Each scene shows the same named points in several views, each turned, perhaps mirrored, and shifted as a whole.
A view may leave some points out, and in a few views one point is out of place. Which views, in the order they come, and which point in each? Write none if none.
Scene 1:
panel a:
  Nakom [ 30 -14 -28 -28 -11  -6   5  52   9  42   9  43   0 -20  10 -18]
  buk [ 24 -18 -23 -30  -3  -5   5  52  11  39   4  45  -4 -21   8 -15]
  Munop [ 11 -11 -37 -28 -25  -3  -5  39   4  41   7  27  14 -15   1 -11]
  mopi [ 26 -12 -20 -29  -1   0  10  46  10  36   9  40  -6 -18   8 -18]
panel b:
  mub [-56 -26  31 -55 -43  12  -6   4 -41  42  39   1   2  26  13  22]
  garo [-52 -22  28 -58 -45  13  -3   6 -44  39  38   0   4  24  14  24]
  Munop [-51 -22  22 -57 -45  13  -5  12 -45  40  38   0   4  21   6  24]
  Nakom [-39 -15  34 -51 -32   8  10   7 -39  39  35 -13   3  25  24  11]
  buk [-39 -11  28 -52 -33   8  17   5 -45  35  37  -7   4  27  30   8]
  kefop [-42 -16  24 -52 -38  10  13   8 -46  38  41  -5   4  18  22   7]
  mopi [-47 -17  36 -53 -32  11  20   3 -45  40  39  -8  -1  26  29   6]
panel c:
  Munop [-34   2 -44  77  11   3 -35  60  20  25 -17  -7  38 -16 -17  15]
  buk [-17  -4 -22  93   5   0 -37  51  21  25 -33   0  23  -4 -26  20]
  garo [-33   7 -39  82  11   1 -31  56  17  25 -22  -7  36 -13 -17  15]
  kefop [-22  -5 -25  85   0   2 -42  54  19  29 -25  -3  28  -6 -24  20]
  Nakom [-23  -2 -29  93  11  -2 -39  50  17  26 -28   3  19  -6 -24  24]
panel d:
  mopi [ 27 -40  -7 -25 -28   1  16 -57  -5 -41   4 -32 -27 -15 -14  41]
  buk [ 30 -39 -11 -31 -26   3   9 -54 -10 -45   5 -34 -25 -21 -14  43]
  kefop [ 26 -35 -10 -31 -27  -4   7 -53  -2 -47   2 -27 -18 -23 -21  42]
  Nakom [ 32 -36 -12 -34 -25   0  12 -52  -5 -39  11 -33 -18 -18 -12  39]
  mub [ 30 -27  -9 -34 -19  -8   6 -69  19 -30   7 -31 -15 -23 -19  42]
panel e:
  Nakom [-14  27 -10  19  -1  22 -14  13  16  33  14  20   1  -8   4  31]
  mub [-25  37  -3  24 -13  29 -13   9  16  30   2  27  10 -10 -10  14]
  kefop [-15  26  -7  11  -4  14  -9   9   8  26  13  24   0  -9  -5  28]
  mopi [-17  28 -17   9  -5  18 -15   6  19  32   9  21  -2  -4  -2  37]
  buk [-18  38 -15   5  -4  27 -10   9  15  32   9  25  -3  -5  -9  29]
  garo [-21  35   1  20 -12  29 -10   7  16  26   5  29  10 -10  -8  15]
  Munop [-18  31   3  20 -12  27 -11  10  10  24   3  29   9 -15  -9   7]
panel f:
  Munop [-31   7   2   6  -7 -14   9   7   2 -33  -6  -5  -2  -9   3  -6]
  buk [-18  23 -15  -7  -8  -9  27  -2   4 -36 -17   4  -2  12  11  -8]
  garo [-30   6  -4   5  -8 -12  13   6   4 -34  -9   3  -1  -8   6  -4]
  mopi [-24  20 -18   3  -4 -14  24   6   2 -38 -10  12   2  10  16  -7]
  kefop [-16  18  -6  -5  -6 -14  23   3   0 -35 -16   0   1   8   4 -11]
  Nakom [-16  21 -15   2  -7  -5  19  -6   4 -35 -18   1  -4   8   8  -7]
Views that do not fit: panel e, panel f
  panel e moved: buk
  panel f moved: mopi
